(in the rows, 128 means zero)
One turn moves every row onto another: examples first, then more rows asked
noko: [156 135 118 106 134 119 132 152 184 159 143 142  96 120  98 128 104  97
 132 133 117 136]
Pemef: [163 114 125 152 139 134 153 112 120 101 124  99 102 124 103 118 125 117
 118 146 136 107]
mige: [126  97 144 129 153 117 107 112 173 117 137  93 128  89 125 124 106 111
 113 110 120 143]
pufog: [173  97 141 127 121 104 122 118 156 131 167  88 119 113 140 122 110 113
 147 134 120 150]
vupiz: [157 160 114 129 151 103 162 147 163 145 143 127 124 117  98 127 113  93
 118 133 113 124]
bep: [130  84 128 104 125 128 132 126 131  93 102 141  86 128 119 127 109 118
 127 112 144 136]
zamin: [125 181 125 105 121 152 146 146 117 104 147 111 120 132 108 124 113 120
 143 119 124 151]
Tam: [152  89 122 116 131 131 136 132 140 101 107 105  74 116  94 125 114 113
 123 142 132 119]
lobus: [138 166 129  94 114 167 123 144 134 114 143 112 109 130  97 123 105 120
 158 122 119 146]
Rir: [110 176 123  91 107 145 123 154 124 109 139 109 121 127  98 128 112 126
 147 128 133 135]
Vil: [131 112 140 127 132  81 136 116 137 105 149 110 155 116 155 128 112 114
 129 102 131 150]
fem: [107 151 120 101 129 111 128 133 155 157 133 151 148 118 122 135 100 121
 121 125 144 101]
matu: [124 111 124 122 114 114 117 116 111  96 103 146 121 133 117 115 111 119
 111 119 172 125]
Bapov: [125  93 135  90 108  82  98 133 154 123 134  98 133  99 135 131  99 120
 138 129 139 132]
metez: [156 121 123 140 108 116 137 109  99 106 127 122 124 140 120 114 120 124
 126 145 164 108]
tudi: [131  98 119 143 173 114 131 132 138 136 125  89 109 117  93 123 136 110
 125 119 102 149]
Fom: [129 126 113 131 141  95  99 115 101 147 116 105 165 122 101 110 118 117
 118 125 147 128]
zak: [122 130 128 101 139 134 125 131 178 160 139 164 117 124 123 133 100 115
 131 108 126 130]
mesit: [109 171 132 102 127 166 122 141 136 104 134 116 121 125  96 126 111 124
 144 110 120 139]
dagu: [123  84 109  94 132 101  98 147 133 153 117 106  96 117 102 123 116 114
 132 128 131 158]
Tasi: [121  95 120 107 144 112 120 113 106 147 123 133 135 134 140 121 111 123
 135  94 134 164]
tabiz: [162 107 118 134 133  97 134 125 106 150 141  87 136 138 108 123 133 122
 160 140 113 127]
lizi: [141 162 116 112 130  95 166 139 140 151 147 134 148 126 126 136 109 115
 134 136 128 104]
melis: [149 127 130 141 124  76 104 127 148 118 147  86 146 100 113 112 114 101
 108 138 144 142]
vufaf: [135 182 122 106 123 158 124 148 130 110 139 104 115 121  86 116 108 111
 132 127 128 149]

vupiz -> zak
Vil -> pufog
Now these:
Pemef -> bep
Tasi -> tabiz
zamin -> lobus

One turn moves every row onto another: examples first, then more rows asked
Gipo: [114 105 134 142 120 110 127 123 142 129 125 118 134 123 170 108  89 144
 104 140]
pulo: [118 118 139 118 102 132 124 134 153 137 141 125 129 140 167 129 136 165
 122 132]
Gepub: [113 134 106 115 156 145 128 121  95 132 158 135 135 138 114 107 149 151
 146 117]
tugab: [105 108 142 126  79 136 133 151 103 150 108 161 101 138 129 117 140 146
 128 122]
deve: [157 111 124 149 119 143 142 117 110 106 162 122 116 106 137  89 139 123
 104  95]
sos: [126 128 106 143 159 130 109 145 109 120 107 126 105 114 131  99  98  96
 142 134]
Fevuf: [132 110 152 112 125 113 118 118  96 151 120 163 140 104 131 146 153 115
 104 104]
geme: [ 99 133  94 111 124 115 148 123 130 119 129 127 100 104 139  84 109 106
 122 147]
Gogo: [120 128 101 125 172 142 116 125  88 124 129 120 126 135 119  99 119 140
 147 120]
mim: [110 105 145 156  98 112 120 133 132 128 116 121 117 121 166 108  95 106
 114 139]
Zezog: [125 121 107 140 174 124 122 126 101 115 108 131 121 119 139  85 100 130
 138 133]
kud: [134 130 101 105 102 140 106 155 134 124 159 118 142 105 145 137 146 114
 128 124]
forab: [118  85 130 144  96 115 143 126  78 104 145 145 148 112 132 102 148 140
 123 132]
Nuro: [135 108 150 108 118 111 116 114 100 149 115 165 137 105 130 145 153 122
 109 103]
madi: [116 116 144 106 102 134 119 126 119 145 110 149 114 140 147 113 155 175
 130 123]
Rilo: [105 108 138 142  88 146 143 156 133 151 119 125 109 147 124 143 135 133
 124 132]
sazim: [123 125 101 148 150 144 117 141 101 116 109 136 101 116 102 103 137  98
 141 145]
vam: [121 105 147 127 113 118 142 132  90 156 126 157 142 118 126 152 134 107
 110  92]
Lema: [124 116 135 136 129 129 161 129 122 152 128 144 152 121 138 160 147 109
 105 104]
sobu: [105 127 109 106 120 109 121 113 128 117 129 110  94 105 134  91 110  97
 129 148]
gunu: [117 138  92 134 159 147 130 137  87 120 115 152 114 123 123  85 136 122
 146 126]
sav: [116 119 116 144 126 140 116 135 100 125 139 141 102 119  83 119 158 100
 141 145]
Dulor: [106 100 150 140  66 123 129 151 116 136 126 158 105 128 144 117 129 136
 122 132]
Zuz: [126 128  97 137 163 128 119 144 103 120 105 146 109 109 131  87  99 116
 136 134]
Ver: [139 119 138 116 134 122 135 113 132 145 118 152 147 108 141 152 167 123
 104 114]
Gupi: [108 101 143 144  84 131 137 153 144 139 141 123 119 139 142 141 119 140
 117 138]
rel: [137 120 141 116 138 122 131 116 123 148 121 154 148 105 141 152 164 117
 100 114]
defu: [117 124 121 118 115 114 118 133 138 134 120 149 127 111 180  94  95 147
 107 129]
zan: [158 117 124 139 113 145 125 125 107 113 166 116 110 106 136  96 131 113
 109  85]
Vud: [121 107 148 129 121 120 142 130  90 156 129 156 146 115 128 152 137 106
 104  97]
riv: [113 140 103 125 136 146 130 134  94 127 139 168 113 120 110  95 169 122
 146 128]
Malos: [125 116 109 139 162 138 103 127 100 120 123 105 113 128  97 117 120 117
 142 139]
mulun: [163 115 115 131 112 142 120 131 115 115 163 127 105  94 123  99 127 121
 100  94]
rirap: [123 102  93 130  99 129 147 163 115 120 156 144 147 100 115 128 126 137
 106 138]
Nasek: [117 116 140 121 110 144 128 131 148 146 121 113 122 150 142 139 150 160
 126 133]
lis: [162 110 115 141 118 139 137 123 117 108 159 133 111  94 125  91 135 131
  95 103]
sino: [ 92 123 103 113 129 110 154 113 109 119 136 120 111 118 142  78  98 120
 126 136]
tizi: [129 113 138 119  99 126 102 119  96 108 148 119 144 117 161 110 167 117
 145 118]
fol: [116 116 147 113  85 124 116 133 125 134 127 161 114 128 169 105 146 161
 128 127]
dat: [125 121 115 146 169 127 112 127 106 116 111 110 117 123 138  98 100 110
 145 133]
nufe: [115 115 120 133 147 139 114 122 102 130 158 108 124 136  86 131 138 128
 142 134]
laka: [125 117 137 132 135 128 155 130 117 153 131 147 154 116 138 157 149 107
  99 107]
tikof: [113 124 132 133  93 115 111 143 127 134 111 152 109 109 177  94 101 109
 116 128]
voso: [ 98 117 118 108 124 105 128 104 107 117 136 103 104 118 138  86  99 111
 133 137]

sazim -> gunu
Lema -> vam
Now these:
Rilo -> tugab
voso -> sobu
lis -> deve
riv -> Gepub
rirap -> forab
Zuz -> Zezog
Fevuf -> rel
Dulor -> fol
mim -> tikof

One turn moves every row onto another: examples first, then more rows asked
pavu: [151 113 141 134 114 145 140 156 103  94 126 148 119 119 126  78 134 142
 140 137 109 109 106 155 114 123 122 135 142 121 126  79]
balud: [146 109 128 135 106 117 136 104 137 134 136 103 146 144 139 105 128 164
 109 135 120 152 117 147 127 140 134 100 153 150 118  99]
kog: [128 135 107 137 119 133 150  94 151 119 118 136 130 113 130 116 131 123
 116 138 124 138 139 157 127 150 105  94 148  92 132 146]
zumuk: [130  98 145 122 149 145 166 143 140 113 136 151 144 139 133  65 146 155
 111 125 139 117 137 143 124 117 142 145 112 112 120 113]
Fotev: [ 89 127 119 127 134 108 114 146 114 155 127 156 113 116 115 155 126 102
 138 140 118 102 126 117 129 143 131 151 109 144 157 132]
Suku: [121 160 164 137  95 129 141 156 121  96 125 146 130 114 139 107 138 108
 122 103 117 126 103 118 120 111 134 135 138 110 101  86]
letu: [124 143 136 128 149 131 158 145 120 126 136 150 155 158 141 112 133 145
 103 101 167 141 132 118 110 113 148 148 115 130  92 113]
zukud: [146 121 125 123 122 108 148 117 141 134 151 111 144 142 143  98 120 179
 106 117 136 147 116 144 115 123 146 108 136 131 116 116]
lodeb: [106 142 170 123 122 136 159 156 131 104 124 148 147 131 147 103 147 114
 102 104 130 132 125 106 141 109 142 134 127 110  91 101]
Linog: [ 84 118 123 122 146 113 122 151 116 155 126 156 117 123 119 155 131 103
 131 138 120 102 134 109 141 143 135 148 108 146 150 135]
bora: [126 167 156 146  76 122 118 134 113 111 118 141 134 100 133 101 128 102
 134 132 121 137 105 141 107 111 119 140 140 121 113  91]
gumam: [127  94 143 136 137 144 152 114 149 130 126 144 158 138 128  62 147 145
 114 152 143 130 150 157 124 125 132 149 114 128 128 120]
bobut: [149 123 125 113 126 108 147 133 120 126 148 111 137 137 146 101 115 182
 111 121 132 143 109 144 118 118 142 101 142 129 112 108]
fut: [ 97 132 170 118 131 134 152 136 135 127 116 141 167 133 150  93 145 114
  97 135 149 147 148 118 150 105 135 138 118 121  93 121]
laref: [144 152 132 140 109 132 125 154  75 109 117 143 130 137 134 126 123 129
 133 126 134 137 103 134 105 123 121 134 153 150  99  75]
doni: [131 132 110 139 114 138 148 104 140 109 113 135 122 113 130 122 135 118
 120 137 111 134 132 153 133 155 102  86 159  96 129 133]
pazim: [ 83 115 128 122 145 121 124 154 117 145 126 161 123 118 124 158 127 102
 130 143 119 105 124 103 137 136 137 153 104 144 148 137]
vagef: [138  96 142 148 112 143 131 105 135 129 117 139 151 127 123  65 143 134
 129 171 130 133 139 170 120 133 117 146 129 142 135 104]
Lubu: [144 114 128 134 113 112 143 103 149 137 144 107 149 145 140 100 126 171
 104 124 131 152 120 145 119 134 143 107 142 142 119 111]
gab: [ 82 116 127 123 145 118 121 149 118 150 125 159 126 115 123 155 124 103
 131 150 123 109 127 108 135 134 134 156 102 146 151 142]
rebo: [ 85 121 123 125 142 113 122 153 117 151 128 156 113 122 118 157 132 102
 132 132 117  99 128 109 138 144 136 148 109 144 152 129]
bog: [148 107 139 147 101 145 125 126 112 111 116 140 131 119 121  74 137 133
 142 163 114 122 117 169 114 133 111 139 143 137 135  84]
delip: [119 133 136 144 138 131 145 111 137 145 125 142 170 160 136 107 139 134
 100 126 171 156 147 129 113 126 140 153 116 150 100 120]
leli: [ 85 119 124 128 137 116 115 143 119 152 124 159 125 112 122 154 122 100
 134 152 122 109 126 113 129 135 131 158 103 147 154 141]
mabis: [141 109 144 121 138 146 160 164 117  95 136 153 125 130 131  74 139 153
 124 118 123 107 116 142 118 115 136 138 125 108 119  93]
Sesav: [126 132 134 158 110 133 123  97 123 146 110 135 166 151 131 111 137 121
 115 152 157 161 141 143 112 137 122 148 135 168 108 105]
reto: [ 84 119 122 121 144 112 118 147 114 159 125 154 120 120 119 154 128 103
 132 145 124 105 135 114 139 140 132 148 106 146 153 137]
lep: [125 135 110 112 144 133 163 123 132 113 122 140 126 114 139 114 126 135
 112 132 131 134 140 149 135 134 111  88 142  80 121 151]
Lisep: [136 152 134 126 135 131 148 168  89 108 132 151 133 146 141 121 125 143
 119 100 149 131 110 120 106 113 139 139 134 131  91  91]
nupa: [ 88 123 124 131 131 116 113 144 119 147 125 159 121 110 119 156 122  98
 137 149 118 107 120 113 125 138 132 158 107 147 156 136]
nuve: [152 118 128 114 117 114 139 135 108 122 140 108 134 137 146 106 115 176
 116 131 123 145 106 146 126 123 133  94 154 138 112  97]
taba: [ 88 126 121 127 135 110 118 150 116 151 128 157 111 118 116 158 129 101
 136 133 115  99 124 112 131 144 134 150 110 144 155 129]
tini: [117 156 156 141  85 121 113 112 116 134 110 136 155 102 136  91 126 102
 131 163 138 152 128 153 116 109 111 144 133 131 115 111]
vadig: [ 86 124 120 125 138 109 114 144 113 160 125 155 117 116 117 154 125 103
 136 146 122 104 132 119 133 140 130 150 107 147 156 137]
neb: [125 136 108 124 136 131 157 104 146 120 123 138 132 114 135 112 129 132
 112 136 134 138 143 155 127 140 110  94 140  83 127 157]
fov: [131 131 113 126 123 141 153 121 126 102 112 137 116 114 134 125 133 122
 119 134 109 129 129 147 140 150 103  80 161  92 122 128]
geli: [128 134 112 114 138 139 161 131 122 102 117 139 119 114 139 122 128 131
 115 131 120 129 133 145 141 139 107  80 154  84 117 138]
Kiv: [137 141 133 156  96 134 112 119  93 128 107 136 147 140 129 121 129 117
 132 151 138 151 119 146 109 135 112 138 153 169 107  82]
femi: [103 138 164 127 113 127 130 113 127 142 109 136 172 118 144  87 135 109
 110 164 153 159 149 142 137 105 120 142 121 131 106 126]
godag: [ 86 118 127 127 138 119 121 156 118 140 126 160 119 116 121 160 126 100
 133 139 113 102 119 103 134 139 137 154 107 144 150 131]
Sela: [150 111 129 126 108 117 135 120 117 127 133 104 139 141 142 107 122 167
 115 139 116 149 109 147 130 133 130  94 159 149 114  93]
Vese: [ 89 121 125 131 132 119 117 150 118 142 126 160 117 112 119 159 125  98
 136 142 113 104 117 106 128 140 134 155 108 146 154 131]

Sesav -> delip
Vese -> nupa
zukud -> bobut
Now these:
pavu -> bog
Linog -> rebo
fut -> lodeb
geli -> fov

